(in the rows, 128 means zero)
Rotation paths and how fast each direction turns (degrees each step):
Each turn is a multiple of 5 degrees from 10 to 175, or 0.
Each row of a path follows its step; steps can be skipped.
path 1
step 1: [124 128 134 130 136 110 135 130 128 123 115 123 144 122 132 124 136 132
 129 127 124 126 121 121 130 122 115 119 121 138 125 127 135 126 131 129
 142 133 129 122 141 125 129 133 132 120 137 112 132 125 129 126 133 134
 131 134 128 126 133 125 128]
step 7: [121 114 126 128 130 125 131 130 129 119 126 123 134 127 129 134 134 126
 129 122 143 117 126 134 126 137 123 125 125 131 128 134 145 120 130 128
 128 120 134 130 115 129 117 147 127 125 127 118 120 136 132 122 137 134
 131 139 131 122 130 129 134]
step 9: [132 115 122 131 142 126 134 123 130 125 125 127 122 115 134 121 129 127
 135 131 128 123 130 124 127 131 120 124 123 145 126 130 122 123 120 122
 129 137 129 127 128 128 138 144 127 115 137 126 132 126 130 134 132 128
 123 132 110 121 118 121 126]
step 11: [117 133 123 121 136 127 136 135 113 127 126 126 128 142 136 129 135 135
 124 121 129 128 126 129 127 132 123 128 116 136 136 128 129 127 132 140
 128 125 140 126 132 120 137 139 129 134 130 125 119 122 133 118 133 131
 122 144 124 123 124 115 129]
step 12: [124 129 130 131 130 124 138 132 124 111 118 118 130 123 139 132 126 126
 129 134 120 124 116 126 126 134 119 126 126 137 129 132 129 123 132 119
 131 125 142 132 136 130 131 145 124 126 133 120 134 135 126 131 121 133
 120 134 126 141 125 128 141]
step 15: [113 131 134 128 143 116 116 127 128 120 122 137 130 134 132 130 128 122
 131 130 141 129 122 125 121 128 120 119 127 138 128 132 123 132 131 129
 117 119 132 135 130 129 135 144 125 118 122 125 132 129 138 132 134 131
 131 141 126 133 128 130 135]
step 17: [125 126 127 131 131 129 126 138 127 137 131 109 138 117 139 132 132 127
 131 117 134 131 131 135 132 142 121 122 118 126 131 122 128 117 114 119
 128 116 134 128 130 127 139 134 135 118 133 123 130 128 128 130 131 137
 124 132 119 129 123 125 134]
step 18: [121 132 140 125 140 120 119 129 121 128 131 123 131 126 127 120 137 120
 139 134 137 109 130 127 133 125 122 121 126 131 125 131 136 121 122 120
 127 132 129 131 125 131 123 134 136 129 134 127 120 133 133 121 125 136
 128 141 125 129 130 126 148]
step 19: [126 123 127 127 137 118 133 127 123 130 124 129 138 133 141 132 121 138
 127 130 139 127 124 134 134 124 131 119 125 150 126 131 130 131 126 131
 122 126 119 121 122 125 131 138 118 126 137 126 126 129 118 119 130 136
 131 135 124 115 137 125 140]
[126 128 128 127 127 125 131 127 126 126 129 126 130 128 130 129 129 126
 127 130 129 126 129 131 131 128 131 128 130 128 129 128 132 128 126 129
 133 127 127 128 129 126 128 127 128 129 128 128 128 131 126 128 127 127
 127 128 130 129 130 126 131] | 60
[129 131 126 126 126 127 131 129 129 130 129 125 129 127 129 129 128 129
 127 129 129 131 130 128 131 127 129 130 127 128 127 127 128 130 131 129
 126 128 130 128 126 127 132 127 128 126 131 133 127 128 129 126 130 129
 125 127 126 126 127 127 128] | 130
[128 127 127 127 128 129 128 128 132 131 128 131 129 127 127 131 129 127
 129 130 129 127 129 129 129 129 126 127 129 127 129 127 131 131 126 128
 125 124 126 129 127 127 129 127 129 127 126 129 126 128 132 132 127 131
 129 127 129 131 129 128 129] | 35
[129 126 123 128 127 129 128 128 130 128 130 126 131 126 131 126 129 128
 128 126 128 128 127 127 125 130 130 129 127 131 129 132 129 129 127 127
 127 127 128 130 129 128 127 131 124 127 128 131 128 128 125 128 127 129
 129 127 128 129 130 129 126] | 145
[128 130 125 129 128 130 126 128 127 128 132 129 128 125 127 128 126 128
 131 126 130 123 130 128 128 126 128 127 129 124 127 128 129 127 126 128
 126 128 131 127 131 127 131 127 127 129 128 126 128 129 128 126 131 128
 129 128 129 127 127 128 128] | 95
path 2
step 0: [125 142 126 136 135 126 127 135 130 121 133 140 131 127 131 126 145 124
 126 139 124 125 124 135 124 124 119 133 137 132 116 131 132 133 131 132
 127 124 136 123 129 126 139 136 141 110 131 136 123 128 124 128 122 136
 133 124 125 128 121 132 125]
step 1: [133 130 133 135 140 134 125 130 127 125 131 121 125 130 123 121 124 126
 131 128 134 115 127 140 143 137 136 126 132 120 125 142 128 140 138 128
 130 132 124 107 132 133 131 130 124 121 138 127 129 120 124 132 124 126
 131 121 134 133 125 128 126]
step 2: [122 121 142 124 131 124 122 128 117 138 123 126 126 130 130 116 130 123
 133 128 122 123 129 130 131 136 130 132 131 132 144 138 141 130 132 127
 128 123 127 122 128 126 131 127 139 128 123 113 116 138 124 125 127 130
 125 138 135 138 132 134 137]
step 4: [125 133 133 132 123 129 118 133 129 132 122 138 114 134 133 138 135 142
 133 123 135 121 122 118 131 122 123 136 129 125 124 140 121 133 130 127
 137 124 121 130 138 132 127 133 127 128 123 142 132 134 130 115 131 132
 129 125 140 128 130 137 122]
step 6: [136 131 145 145 124 136 129 136 131 118 118 138 124 118 133 119 132 122
 124 141 122 127 128 122 123 120 123 118 124 128 135 127 130 133 134 123
 122 127 131 123 122 119 129 135 132 119 131 119 128 133 125 124 125 133
 134 129 127 128 117 124 124]
step 7: [127 132 137 129 126 135 128 128 147 127 134 126 126 143 123 117 127 123
 136 135 129 132 132 131 138 129 130 133 126 126 128 133 133 142 129 129
 123 130 130 124 125 133 129 135 128 115 121 136 137 125 125 138 123 124
 137 130 133 129 117 136 143]
step 15: [119 124 131 114 133 135 136 133 124 132 130 127 120 132 134 133 138 126
 127 138 131 136 126 126 125 123 122 119 135 137 142 124 131 145 114 125
 127 127 138 127 132 124 124 137 127 120 129 128 125 139 124 130 137 140
 128 134 127 131 129 130 134]
step 17: [132 129 125 139 128 124 120 126 125 134 117 128 122 130 140 122 127 127
 145 128 126 133 114 136 117 132 121 129 136 130 134 134 127 127 135 130
 129 128 118 124 142 135 134 123 120 130 140 127 128 121 127 126 139 138
 124 132 137 125 130 125 121]
step 21: [127 124 130 118 122 131 128 141 120 132 122 126 133 122 140 126 131 124
 115 124 130 129 125 129 119 137 117 123 132 130 124 122 132 134 129 136
 121 132 138 116 142 116 122 138 120 128 130 126 129 136 126 128 130 133
 116 129 134 125 126 134 122]
[127 128 128 127 130 129 131 130 126 129 125 130 126 130 129 126 127 128
 127 128 131 131 130 129 129 130 127 127 130 125 128 128 129 126 126 131
 127 126 124 128 128 130 131 126 127 129 129 127 128 129 131 127 127 128
 126 127 130 125 127 129 130] | 115
[127 127 128 127 129 129 129 131 128 128 126 129 129 131 125 129 127 129
 127 131 129 126 125 132 127 131 130 129 128 128 128 128 128 129 127 128
 125 128 129 126 130 129 127 131 129 129 128 127 127 131 127 129 126 127
 126 129 127 128 132 124 131] | 55
[127 127 127 129 129 128 129 125 129 131 129 130 129 129 131 129 127 127
 129 125 126 129 126 128 125 129 125 125 129 129 128 129 130 125 129 127
 126 125 126 126 126 129 124 127 130 128 128 127 125 128 128 130 128 128
 127 128 127 129 127 127 128] | 120
